Each row is where one point has got to under a steady rotation. How many steps took it there?
The counts run from 0 to 519.
[ -8 -40  21  38 -13  -7 -41  13  33  11 -22 -44  35   4 -27  29 -20   5
   5 -10  40   0 -38  17 -23 -53 -15   1  50  11  36   9  14  -8   7   3
 -30 -23  19 -23 -31  10  10  15  13 -30] | 384
[ 34  20   4   3  -3  13 -39 -47  30   9  -1  12   2 -36 -18 -14  25  -1
  61  -2  22  -8  27   9 -15   7  14   1   4  59  10   5   7 -21 -18  39
 -26   0  34  15 -13  30  24 -44  -9  27] | 77
[ 10 -11  22  25  -8 -44 -16 -44  36  68 -12  -7  35 -14  -7 -16  11  19
  27  -6  28  10  -3  33 -12 -36  31  52  14  53   6   5  18  -2  -8  24
  -2  -4  16  -8 -23 -13 -16 -22  -1 -18] | 231
[ 18 -35 -18  -9  -4 -30 -15 -40  30 -28 -10   0  38 -12 -11 -15 -40 -22
   9  43  62   9  -6  12  18 -59  -6  31   9   7   4 -40  39 -14  16  28
  18   3  -6 -16  13 -13  13  27 -14 -35] | 94
[ 22 -20  28   9  15 -26 -33   9   2  24   0  -5  21  -7  20  19 -22 -39
  24 -28  37   0 -42 -10 -22 -18   0 -25   5  32  -5  -7 -11 -33 -14 -26
 -46 -28  38 -47 -51  43 -16  10   4   9] | 216
[ 39   6  30 -17   3 -16  -8  13  -5  -4  34  -8  10 -18   0  17 -49 -41
  38 -20  20 -23 -22  -6 -22  21 -21 -57   4   0 -31 -31 -13 -13 -18  -9
 -52  12  -2 -10 -38  70 -15   5  -2   5] | 278
[ 62 -25  22 -10   4 -32   7 -26 -11  20  36  24   6 -25 -14  -5 -18 -18
  51 -10  17   9 -19 -14  12  62 -12  -5  -9  11 -41 -20 -10  -9 -43 -14
 -29  41 -22   6 -48  37  -7 -11 -11  -8] | 483
[ -1 -19  17  59  -1   0 -40  18  19  -1 -23 -42   4 -11 -31  23  26  13
  18  -1  44 -17 -55  -3 -28 -13   5  14  20  26  38  24  -2 -25 -10   9
 -37  -9  23  -2 -36  13 -23  -6  27 -46] | 242
[ 60  -7   7 -23  11 -27   5 -38  -6  14  42  36  13 -16  -3  10 -41 -27
  35  23  24   4 -20  14  -5  41  13  14 -14 -10 -41 -34   5  -4 -29  17
 -11  21 -27  19 -18   5 -42  16 -36 -17] | 275
[ -6  11  23  30 -19   5 -43 -10  37  12  -8 -26  12 -53  -8  15  21  -8
  47   2  21 -41  22  24 -41 -19   7 -15  27  24  36   5 -10 -20   9   6
 -33 -19  24  -4 -19  57 -14  -1  23 -10] | 512
[ 12  45   8  -1  -7  -8  22 -26  20  -6  18 -31  25 -50 -13 -46   6   1
  18  20  53 -16   0 -29  -4  24 -29   5  -7 -34   9  -8  19  -9 -19  23
 -24   7 -45  37 -12   8 -34   5  19 -57] | 378
[ 29   3 -29  -4  37  21 -23 -16  -8 -50  44  20   6  10 -42   6 -29 -18
  27  10  42  29 -75  -8  11  14 -26 -14   3 -13 -28 -16  18 -17 -26  18
 -29   8 -16  20 -21 -27   0 -11 -31 -18] | 197
[ 22  50   7 -12  19  21 -25 -18  23  35  33  10  24 -19 -12  13 -35  -5
  40 -16   1  -4 -25  44 -51  -9  12 -14  29   1 -16  -9  14  10 -12  30
 -44 -40  13  41  -1  14 -16 -18 -29  22] | 66
[ 29 -10  16   2 -23 -30  14 -14  11  -9  -6 -44  23 -21  -5 -46  -5  -8
   6  12  81  14 -12 -59  28 -12 -40  -8 -10  -1  15 -15  17 -24 -10  10
 -23  12 -20 -25 -32   8   8  14  29 -36] | 444
[ 24 -12  27  -9 -42 -29  17 -10  30  21  30 -24   6   1 -50  19 -18  18
  17 -20  20  13   6   2  14  32 -29 -34  12  43 -28 -17   3  19 -12  20
 -16  28 -31  17 -27  36  35 -22  -6  14] | 125
[ -1  22 -14  -1  42  -6 -37 -30  11  -3  10  30  44 -16  13 -12 -24 -25
  22  -6  45  16 -44   4 -12 -37   6  -4   8  17   7  -5  19 -31  -7   6
 -40 -53  38 -23 -43 -17 -16  -1 -10 -11] | 361
[ 26  10  38   8 -12 -33   3 -30  18  47   3   1  22 -28 -12 -32  18  14
  56 -26  26 -16  17   8 -17   7   3  15   6  67 -11 -25   6 -21 -22  26
 -18  22  -5   7 -26  40 -12 -45  17   6] | 293
[-61  54 -27  14   9   3 -19 -25  49 -33  26 -19  26 -36 -23   9  -2  -5
  33   6  26 -17  -6  25 -13 -25  -4 -29   7  17  23 -26  33 -15  13   5
 -11 -41  -8   4  -8   7 -32  15 -12 -18] | 516
[  2 -35  38  13 -27 -18   2  -9  27  30   1 -64  36 -34 -16  22 -24   4
  11   0  17 -13  16  14 -16  -5 -39 -33  28 -15  17   6  -5  16  -3 -17
 -44   2 -11   5 -43  51  -2  29  17 -29] | 318
[ 45  27 -10  -2  -8  19 -15  -4  12 -47  28  -2 -31 -26 -51   4  -9 -10
  28  32  34  -5 -27 -22  -2  49 -14 -12   4  -1 -15  -9  -1  -6 -24  30
 -18  34 -33  52  -2  21   8  -8  -5 -16] | 263
[ 46 -14  36 -11 -33 -59   1  12  12  42   8   0 -10   8   5   2 -36 -28
  12 -11  56   5 -28   1  -4  -4  24  16 -20  30 -38 -45  19 -10   5  27
   2  14 -17  -5  -8  26 -27  19 -15   4] | 354
[ 13 -15  16   8  14 -23 -29 -36  -8  27 -11   3  30 -22  20 -31  13 -16
  23  -8  48  15 -28 -28  -2 -15  -4  -2  10  33  13  19  -8 -50 -27 -14
 -42 -38  39 -32 -71   9  -3 -11   4  -7] | 153
[ 52   3  57  -5 -39 -43  -3  26   9  58 -12 -29  14 -29  26   1 -16 -25
  -2   0  49 -16 -15 -15 -24  -4   3  -7  -5   1  -5 -11  -5 -14  10  14
 -30 -24   2   0 -18  42 -31  33  15   4] | 150
[-16  68 -14  -1   0   7  -7 -30  53   0   6 -36  37 -29 -17 -35   6  22
  23  -2  52   1  -6   0 -19 -47  -9  -8  13  24  23   3  29  -6   1  41
 -15 -45  -9  26  -5 -14  -3 -17  -4   0] | 374
[ 34 -66  23  -7 -22 -14 -22 -40  20  16  -2 -28  37 -20 -27  23 -24  16
  14   1  12  29  16  10   8  13 -42 -26  29  18   2  23  -9  19 -13   3
 -24  16  -1  15 -43  31  47  -1   3 -17] | 50
[ 42  -2  18  -2  -1 -30 -12  12 -15   8  10   0   6 -23  28  -5 -23 -40
  11   9  67  -3 -50 -50  -1  13  -6  -8 -24  -6 -13 -18  -6 -41 -10 -12
 -42 -21  -2 -28 -41  24 -38  33   7 -12] | 8
[-31  36 -38  16   7   1 -15 -42  36 -52  34 -17  18 -39 -42 -14  13   2
  28  20  35  -3 -13   4  14  22  -8  -7  -7   4  19  -3  25 -21  -9  10
  -3  -8 -33  20 -18 -15 -33   2  -8 -42] | 453
[ -2 -19  23  21   3  -4  14 -29  18 -14   6 -28  35 -31 -41 -26   6  20
  35  -9  43 -11   0 -27  12   6 -50 -16  13  13  17  -3   6 -16 -26  -7
 -31  32 -12 -23 -48  33  11 -37  34 -34] | 382
[-14 -12  19  30  21   2 -22 -23  23  21  24 -14  43 -25 -30  45 -25  13
  31 -16 -10 -14 -18  37 -34  11 -18 -31  44  -9   7  25 -10  15 -26 -22
 -56  -7  14   6 -51  29 -12  -6  -5 -20] | 256
[ 22 -23  21  16   4 -34 -14 -17  27  41  36  14   3  15 -30  33 -23   6
  36 -40  11  19 -19  29  -2   8   8 -12   5  72 -35 -17   2   5 -28   6
 -22  15   4  -4 -41  17  10 -37 -26  22] | 63
[ 26   1  23   9 -21 -22  28 -28  23   6  16 -34  10 -35 -35 -16  -7  14
  29  22  32 -23  18  -1   5  27 -16  20   4  -9  -5 -19  17  14 -15  19
 -14  56 -52  36  -2  22 -19 -10  11 -58] | 315
[-27  -7  -9  42  17   3 -48 -19  30   2  -3 -14  24 -28 -18  31   1  -2
  32  15  24 -20 -39  37 -38 -22  22  18  28  22  47   6  11 -21   2   7
 -26 -35  24   5 -22   3 -37  13  -5 -43] | 450
[  3 -20 -36  12 -16 -12 -37 -56  28 -15  21  -1  14 -15 -32  16  -4  17
  -8  48  31  46 -16  13  18  24   0  31  -1  20   6  16  19  -2  -9   8
  12 -11 -16  27 -18 -42   1  29 -33 -45] | 183
